One vector is turned by the same rotation once a tick. Each row is the vector after some number of ticks, and that number follows the row.
The counts run from 0 to 242.
[162  98 125 120 159 142 132 177 142 149 130  84 122 126 139 109 141 132
 108 124 118 105 148 123  82 190 127 130 151  69 189 145 138 142 147 133
 131 156 120 125 130]
194
[148 133 148 118  89 152 155 189 141 134 124 106 111 146 117 122 156 149
 142  80  79  79 160 154 130 171 137 111 167 116 155 107 156 146 135 121
 101 170 114 126 130]
84
[122 130 113 143 109 119 107 132 138 133 107 134 158 153 119 117 151 153
 138 141  74  71  72 170 115 178 158 100 111  87 142 136 149 156 135 108
 100 174 111 132 142]
96
[147  84 132 158 102 138 114 142 175 145  91 123 173 168 125 136 168 160
 144 132  81 117 111 170 118 137 149 125 107  76 140 117 162 127 110 110
 101 159 108 153 110]
221
[148 123 154 110 133 139 109 144 142 104  76 106 136 100 180  99 142 116
 148 126  86  81 139 124 127 172 123 107 135  89  92  93 118 106 144 123
 135  97  76 142  97]
3
[160 114 145 133 131 170 123 179 174 151 110  89 144 138 161 113 131 164
 100 124 110 141 144 146 122 174 135 144 107  70 184 151 158 112 124 125
 114 116  98 112 138]
69
[136 131 143 157 112 144 124 144 133 119 108 105 118 128 193  95 152 175
 170 147  98  92 114 159 113 183 117 136 131  83 125 130 138  98 153 146
 134 139  82 100 146]
127
[133  78 128 161 115 152 180 178 156  98  76 107 135 119 110 131 150 119
 186 102 105  78 119 162 141 132 130 150 119  87 105 149 131 143 116 130
 126 137  97 147 137]
170
[118 109 126 143 119 138 118 131 129 152 138  84 123 140 183 126 162 162
 119 137 103  82  92 139  93 182 112 131  93  60 160 112 129  90 130 158
 131 138  89 124 147]
234
[138 111 134 135 114 120  99 162 138 123 114 134 148 130 188 112 165 136
 165 134  99  78 100 161 147 177 145 103  76  93 123  95 122 145 145 114
 129 142 100 105 142]
166
[133 115 154 137 115 183 159 161 165 112  79  80 130 109 109 135 119 139
 107  87 114  90 137 127 149 151 102 148 108  73 145 154 135 107 104 130
 103 101  94 157 140]
227
[161 103 153 128  69 157 141 197 139 125  89 107 129 131 105 139 155 147
 174  90 103  81 141 125 158 115 120 114 122  99 108 146 152 149 141 130
 112 161 120 141 145]
172
[141 147 143 109  91 125 151 138 111 156  95 104 127 105 157 121  95 159
 113 126  83  68 126 107 109 169 101  92 138  62  96 132 155  95 158 141
 106 113 103 131 142]
90
[151  86 113 121 159 116 145 153 161 136  94 124 156 118 141 110 147  86
 146 136  88  63 142 150 115 178 140 137 142  71 113  95 101 144 131  97
 131 121 112 131 103]
42
[145 103 164 145  65 165 157 138 155 141 109 124 135 136  93 132 144 162
 175 163  66  93 105 143 128 109 133 110 123  69 109 125 147 139 143 126
  93 144 133 144 142]
133
[129 105 117 138  96 161 149 161 175 150 101 127 148 155 119 112 162 139
 154 120  98  86 113 156 116 139 182 142 133  77 142 119  90 151 129 114
  84 183  99 141 127]
152
[152 146 134 106 108 146 134 146 127 131 106 106 149 120 166  88  90 133
 150 117  87  61 172 143 117 167 117 102 164  84  98 105 130 104 137 125
 126 124  89 115 117]
198
[146 119 103 108 122 112 107 154 124 163 122 130 155 132 175 109 155 123
 134 140 100  59 110 138 103 186 153 117 116  62 116 100  91 123 151 124
 125 160 109 109 128]
40
[100 127 158 117  92 175 181 157 139 137 127  85  96 122 129 140 144 157
 115  90 113  91 111 122 132 160 151 105  87  72 149 120 122 128 132 161
 108 139  94 150 157]
121
[151  93 156 131 139 153 142 173 128 100  99  59 100 129 138  93 142 126
 169 109 110 109 136 112  90 146 125 118 164  91 130 167 167 132 151 150
 150 141  98 145 122]
17
[147 148 139 135 117 179 121 172 160 145 109  94 146 142 174 101 124 159
 105 112 106 116 140 150 124 178 136 139 110  76 165 142 145  87 124 136
 120 114  77 102 140]
70
[135  89 107 144 120 138 142 111 144 119 106  96 174 111  98 101 108 141
 155 163  97  82 130 139  91 141 126  96 147  46  98 126 138 137 143 141
 114 150 128 170 127]
201
[149 103 139 137 162 116 147 161 143  81  94 125 143 122 143 117 150 101
 183 126 107  71 130 167 147 182 157 140  98  81 113 126 117 161 122 116
 151 129  95 130 124]
168
[177 125 165 112 148 164  89 190 157 121 107 111 134 128 109  97 133 107
 148 135  99  86 131 153 148 167 143 134 133  98 190 154 139 167 144  89
 109 138 134 116 129]
29
[130 139 164 112 115 153 160 194 127 105 112  87  94 156 151  98 143 131
 167  77 105  98 138 134 127 163 168 115 120 109 131 142 142 138 146 138
 145 152  76 117 144]
15
[178 145 145 123 107 147  79 157 146 111  87 137 161 156 121 126 159 149
 140 119  89  85 119 165 154 174 153 135  94  90 150 132 140 129 125 103
 103 164 107 127 119]
223
[145  81 166 149 143 140 129 149 158 108 127  76  99 133 175  93 155 162
 155 142 110 126 129 151  89 170 123 118 137  88 167 113 168 123 154 142
 136 147 101 130 125]
125
[149 117 128 161  95 166 159 136 148  95 101 107 142 131  95 118 154 166
 180 146  77  76 136 172 132 139 125 150 161  72 126 130 131 119 129 140
 106 176 120 144 134]
240
[137  91 142 151  83 162  93 110 143 134 131  83 157 117 130 115 121 165
 157 146  95  64 120 154 114 122  78 109 113  55 130 109 153 103 118 146
 111 149 131 141 131]
76
[171 122 138 137 144 148 146 161 138  98 105  92 125 108 128 100 112 168
 136 145 122 109 162 126  96 183 111 130 174  74 158 161 160 124 172 139
 113 153 119 129 144]
87
[162 116 169 121 136 124 156 126 119 107  87 109 118 116 123 122 132 107
 186 146  72  60 126 127 116 152 128 131 142  61  79 124 136 119 140 138
 149 108 113 148 108]
130
[156 143 133 146  86 166 140 142 120 103 100 114 132 118  81 133 158 168
 168 135  78  66 120 147 139 145 119 146 151  74 122 133 134 125 143 146
 100 179 130 138 146]
241
[143 128 146 141 130 182 139 182 165 121  99 100 123  99 121  97  86 119
 130 119 120  84 129 139 129 161 119 165 128  69 183 186 112 134 132 120
 100 108 108 119 157]
31
[146 100 169  92 117 154 126 149 127 142 124  72 114 127 136  91  87 114
 141  92 122  72 156  92  89 136 119  74 135  79 138 123 133 145 140 135
 116 138 120 153 124]
35
[116  62 119 157 116 134 115 139 164 141 121  95 153 119 178 106 161 151
 143 152 103 106  88 144 102 146 120  85  95  71 129 100 142 140 148 133
 126 146 102 145 137]
164
[177 135 168 104 142 140 129 165 131 132 122 123 111 134  97 126 148 124
 130 159  85 100  96 126 129 173 178 119 103  73 170 151 136 172 163 120
 114 143 143 133 141]
136
[139  90 177 114 141 140 128 160 149 117 141  68  91 133 160 101 167 139
 142 114 104 114 138 133  92 168 131  96 133  95 171 104 166 143 149 147
 141 151 103 151 113]
124
[133  86 128 140 139 136 188 152 159 141 136 113 124 121 104 146 140 122
 125 126  91  63 123 162 121 176 142 152 115  51 167 115 112 149 110 138
 113 130 133 136 143]
81
[141 124 153 113 119 116 123 136 121 141 126 104 120 130 175 125 158 122
 139 118  70  50 129 159 116 192 124 127 117  82 123  75 128  99 111 138
 145 127  91 123 104]
236
